One turn sends every row of this set to another row. A few are shown first. Where does it send the rows asked after them?
k_774: [ -7 -22 -24 -10 -16 -21  16 -27   1 -60  43  -6  11  26  -2  18  -6  16
  -8  19   6 -24  29  12  52  26  20   5 -15   4 -54  -2  18 -27  -2   5
 -17   7 -32   9   2  14 -10  -8  19  29  20  -2  13 -35 -20   4   3   9
  54 -18  35  -4   6  11  53  37  -7 -22 -10   8  23  11 -12]
k_52: [-44 -32   4   7  -3  22   7  18   0 -41  29   7  -4  26  16  22   1   5
 -14   0  21 -14  29   8  14  15   8  20  -9   6 -55   7  14 -19   8   6
  -7  -3   5  39  -9  36   4 -20  27 -26  17 -23  13 -15 -12   6 -28 -35
  45  -8  31 -45  -1  26  17  18 -41 -35  27   9   7  -7 -13]
k_464: [ 14   4 -41 -26  18  -5  -3 -11 -29 -33  22 -42 -23   8 -35  17 -25  12
  57  -8  13 -15  36  34 -10   1 -11   7 -19 -39 -35  -2  10 -33  39  15
 -20  23  19   2   3   4  18 -19   5 -27   8 -17  59  -7  23 -24  14  -9
   3   3  55 -33  16  42 -24 -18 -17 -54  14  11  13  15 -21]
k_524: [-15 -23 -20 -15 -12 -11  20 -24   1 -50  27  -5  -6  16  19   1 -22  24
   5  22  14 -14  15   0  34  28  14  -4 -38   2 -41  22  34 -16   4  20
  -2  -4 -26   9   0   8  -3  -2 -10  44  -4 -18  15 -32   7  -6   6  -1
  47 -41  46   4  -5  10  40  31 -10 -13 -24  -2  28  -9  -8]
k_222: [ 14   7 -28 -33  17   2   9  14 -25 -26  25 -44 -18   8 -29  18 -19  20
  34 -12  13  -4  28  40 -20  10  -9  12 -24 -43 -35  -4  17 -49  45  26
 -18  23  14  -5   6  10  17 -12  13 -18  20 -28  50  -9  14 -27  12  -2
   4  -7  44 -18  24  31 -36 -23 -24 -61   7   8  27  -8  -5]
k_478: [-20  -7  11   1  15 -22 -16 -53  11 -34  30   8 -28  -1 -50  11  21  10
  -5 -23 -10  -1  13  36  39   0   1  -9 -30   3 -64  10  -1   0   0  17
  -9  14 -22  29  -6  15 -26  -9  17  28  45 -11  19 -26  -6  23  33 -22
  34 -35  30 -29  24  16   7   3   2 -35 -15  -9  13 -22 -15]
k_997: [ 11 -13 -36   8  10 -11  -5 -19 -33  -2  29 -31 -20   6 -32  24 -30   8
  44 -10  19  -6  26  29   4  17   8  -9 -17 -21 -20   8 -10 -31  40  20
 -14  16  18 -19 -19  -6  18 -29  38   6  27  -8  44 -27  25  -1  30 -43
   1  24  43 -31   4  55 -28 -14   0 -34  22  45   5  16 -31]
k_218: [ 16   0 -39 -21  11   0  -1   0 -21 -26   2 -25 -14  22 -43  12 -19  26
  45 -21  20  -6  16  42 -13   0 -16  18 -24 -36 -24   0  15 -27  39  23
 -22  20  15 -10  18  -2  25 -10  11 -11  -1 -21  54  -3  14 -30   8   0
  -5  13  61 -26  24  44 -25 -13 -26 -51  12   9  19   2 -10]
k_539: [-20  10  10   3 -25   1  23  20  34  -3  43   3 -22 -14 -27  15  -4  18
 -20  27 -14  -3   5  16  14 -19 -20  -2 -22  15 -44   9  30 -15 -15   0
   5   1 -24 -14   6  -1  -6   0  13   1   7   5  31 -31   2  20  23 -35
  40 -21  49 -15   1  23  34   9 -33 -27   6 -10  16 -12 -19]
k_743: [-13 -16 -25  -5   4 -12  24 -26 -26 -53  40 -13 -12  10  22  17 -13  12
  -3  16   8 -26   8   5  44  22  12   5 -32  -6 -49  17  32 -37  -3  15
 -10   5 -22  15  -6   6   6   1 -10  32  -6 -18  20 -30 -14  -5  23 -14
  48 -39  49   5   0   7  41  30  -8   0  -8 -11  29   3  -8]
k_791: [-14 -44   8 -18  23 -25  28  31  22 -31  28   4 -24  17 -44  22 -11   2
 -21  23  27  -5  25  10  37  -6  13 -25 -26 -23 -26  -4   7 -10  14  37
   8  14  11  33  13  17  22  20  10  32  26 -17  -5 -44  14   9  23 -14
  17 -33  26 -42  19  20  13 -10 -38 -10  16  30  -1 -21 -14]
k_817: [ -3 -34  -9  -6  -5 -17  14 -32  -8 -46  34  -7   8  20  -6   7 -15   6
  -3  12  16 -18  26  15  42  18  14  -1 -19   9 -57   6  21 -28  14  21
   0  13 -36   4  -4  14   8  -4  26  32  19 -14  21 -55 -15   3   6   0
  59 -27  40 -13 -11  19  68  44  -1  -7  -6  14  19  -3 -17]
k_960: [ 11 -15 -30  -3  16  -3  12  -2 -37   1  29 -30  -9  16 -33  15 -31  -2
  28 -11  20  -6  25  32  -8  23  13  -5 -18 -26 -24   5 -10 -51  50  21
 -24  22   3 -32 -19 -14  22 -25  32  -3  49  -5  36 -25  21   7  29 -36
  -1  18  31 -23   4  40 -23 -11   0 -57  26  38  17  -4 -18]
k_314: [ 17   4 -37  -3   9   0  -5 -34   9 -25  12 -16 -17  23 -38   8 -36  37
  20 -21  10 -18  47  37   5   0   9  10 -27 -14 -28  15  12 -52  52   5
  -4  18   3 -13  -8  20  12 -36  28  -2  22 -20  54 -26  22 -25  19  13
 -14  14  36 -26  14  41 -44 -20 -23 -48   5  28   7  23 -41]
k_769: [  7 -16 -43  13   4  -9  -7 -14 -29  -4  11 -14  -7  27 -37  21 -30  10
  41 -18  19  -5  14  34   5  15   5   0 -16 -23 -19   7  -2 -35  39  22
 -26  25  12 -31  -2 -14  25 -26  28  -6  35 -12  42 -14   9  -6  26 -35
 -12  40  48 -26  13  46 -21  -9  -5 -46  22  29  11  12 -25]
k_63: [-45 -37   6  12   9  15  18  40  -3 -18  21  -4 -15   4  13  11 -17   7
 -11   5  18 -36  13  -1  23  10   2  19 -19   3 -34  40  12 -41   9  13
 -13 -19   6  18  -1  49   6  -7  24   1  -7  -8   2 -32 -15  19  -4 -45
  25 -20  42 -23  -1  31  21   8 -43 -16  17  22  20 -20 -21]
k_943: [ 19  -8 -41   6   7   2 -10 -29  -2 -20  -3  -4 -13  36 -40  11 -38  35
  16 -30  14  -5  27  41   4   0   7  12 -32  -7 -18  13  17 -40  51  16
  -4  20   2 -19   0   0  28 -25  42   3  29 -33  47 -27  15 -19  19   1
 -17  31  34 -16  15  49 -33 -16 -27 -41  14  17  11  11 -32]
k_140: [-15   5  -3 -16  10   3  11 -49  -7 -48  17   7 -40  -2 -42  -4  16   2
   4 -15   6  -6  25  22  24 -16   5  -6 -42  -7 -48  30  -1   9 -13  14
 -24  10 -26  33 -15  -9 -13  -6 -12  33  24  -4  22 -25  11  29  36  -4
  26 -40  36 -19  16   9   8  18  -1 -38 -23 -19   1 -33 -14]
k_81: [  9  -8 -36  -4  12 -10  11 -14 -24 -16  13 -24 -31  15 -35  21 -36  24
  32 -12  36  -9  22  35  -7  -2 -11  20 -27 -24   7  11  17 -23  36  54
  -9  21  11  -2   5 -10  32   3  36  13  -3 -23  53 -17  17  -3  21  -8
 -18  30  58 -20  22  60 -35  -1 -16 -33  12  11   0  -5 -11]
k_248: [-20 -12   3  -5  29 -22  -1 -39  -1 -37  26  -1 -32 -21 -32   2   8  13
   4  -9  -5 -13  11  26  28  -8 -18  -5 -25 -15 -41  22  -5   0  -2  14
 -10   8 -26  17  15  15 -20  -1 -12  15  31 -19  -3 -43   2  27  39 -17
  11 -57  46  -8  22  13  17  -9  -6 -32 -11  -9  17 -41  -5]
k_79: [-24  14   1   2 -21  11  17 -15  10 -24  32  33 -10  -8 -20   9   4  14
 -11  28  16   0  16  12 -10 -14   9   0 -29  21 -65  -7  40 -18 -18  20
   8  12 -29  -8  -6   8  -7 -15  18 -10  34 -20  44 -25 -10  12  16 -37
  47 -17  58 -39  11  20  22  21 -37 -26 -20 -30  10 -12 -35]
k_284: [-39 -16   6   0  -7  43  20  26  10 -39   3   5 -21  23   1  -6 -18   5
  -9   1  19 -24  29  -3  22   3  16  20 -30  13 -45  39  25 -43   6   8
 -19 -14  10  39 -25  29  17 -17  19   4 -11  12  20 -14  -8   2 -16 -20
  33 -18  23 -36  -2  22  13  21 -50 -29  -3   5   7 -10 -24]
k_849: [  5 -13  -3 -33  11   3  44  30   6 -41  19  11 -20  39 -63  11  19  -9
 -21   2  27 -34  44  14  26 -12  28  -1 -44 -27 -47  13   7 -33   5   9
 -36  11   9  31  -1  19  19  12 -22  15  20  -7  21 -24   1   4  23  -3
  25 -24  49 -41  20  -4  16  14 -22 -25  -1  22   5  -6 -53]
k_193: [-18  -2  -5   7 -11  11  13  19   2 -32  32  19 -11 -18  -5  20  -5  12
 -20  26   9   7  18  14   7 -35   6   1 -13   7 -45 -10  29 -21 -13  15
  17  18 -29 -25  -1   8 -33 -20  17 -10  28 -14  13 -34  -5  37  27 -31
  23  -3  55 -15  11  28  19  21 -29  -8 -26 -21  21 -13 -23]
k_607: [ 19   0 -26  -9  10   1  11 -26  10 -19  19 -15 -17  35 -37   9 -34  34
  -3 -16  13 -11  42  37  -6  16  17  11 -36  -5 -20  10  15 -56  59  10
  -5  21  -3 -14 -15   1  21 -24  50   1  48 -21  44 -28  20 -16  18   3
 -11  13  16 -11  15  36 -43 -27 -26 -60  14  19  10   6 -21]
k_931: [-16 -35   8   0  13  -9  21  13   6 -22  25  12 -22  44 -33  29  15 -15
 -13  10  19   2  24  13  39   8  30 -26 -37  -8 -54   2  20 -25  17  34
  -5  29  23  37 -23   5  21  -5 -26   8  46 -26  18 -11  10  -2  25 -51
  28 -28  35 -50  10  -3   1  -1 -10 -10  -3  12   4  -4 -40]
k_573: [ 12 -10 -27 -11  22 -11  12 -31 -14 -26  30 -28 -36   7 -22  15 -33  32
  23  -3  42 -21  46  27 -14  -1   0  14 -33 -26   2  10   7 -17  46  46
   1  16   7  -1  -2   9  13  -8  37  16  -3 -27  54 -30  30  -2  24  -7
 -16  18  57 -19  17  60 -41  -8 -16 -30   6  20  -5   0 -21]
k_691: [ -6  -2  -4   2  17 -12  -2 -37  -9 -36  11   8 -28 -17 -46  -4   5  -1
   5 -20   4  -5  27  18  36 -16  -3  -9 -19  -9 -46  26   2 -17  -2  27
 -22  13 -29  11   1   9 -33 -15   3  27  49  -5  -7 -46  -3  40  42   3
  22 -27  37 -21  11  12  22  22   8 -35 -36   8  11 -32 -35]
k_685: [ -5 -25 -22  -6  19  -3  25  25  10 -35   9  34 -17  19 -26  18  -2   9
 -33   4  28  -8  31   2  21   2  35 -20 -38 -26 -34  14  20 -29  11  21
  -6   3   4  19  13  34  -4  -6 -13  24  51 -52 -20 -40  19  11  29   4
  13 -20  36 -27  14   3 -13   9 -34 -16  -8  33  20  -2 -58]
k_416: [  9  -1 -20 -22  16  -2  28 -11 -25 -18  29 -33 -33  14 -27  18 -27  20
  20  -1  45 -11  36  30 -20  16   6  15 -35 -21   2  11  13 -36  45  61
  -3  16   6  -2 -12  -6  19  -1  42  18  14 -24  48 -15  27   6  22 -10
  -8  15  48 -18  18  51 -52  -1 -10 -42  -2  14   4 -19  -6]
k_599: [-11  18   5   0  -8  24  39   2   7 -20  26  24 -22 -16 -33  -3  -5  15
 -23  21  11  -7   4  11   8 -32   1   4 -17   9 -46   2  22 -38 -16  -1
   0   1 -39 -21 -10   1  -1  -1  17   8  -5  22  27 -30   5  21  33 -10
  37 -20  49 -30  -1  21  18  35 -41 -10  -4 -19  11 -12 -25]
k_660: [-28 -31   3  11   4  32  24  22  -3 -41   9  12  -9  24  13   6 -16   2
 -19   0  38 -28  46   0  14  -2   9  35  -9  10 -31  31  20 -35  15  21
  -2   2  -9  24 -10  35  -4 -19  25 -24  17 -18  -7 -35  -5  30 -20 -17
  23  -2  42 -33 -17  26  23  38 -30 -21  -3  16   1 -17 -34]

k_79 goes to k_539
k_743 goes to k_817
k_685 goes to k_849
Now these:
k_478 goes to k_248
k_943 goes to k_218
k_284 goes to k_52
k_960 goes to k_416
k_573 goes to k_314

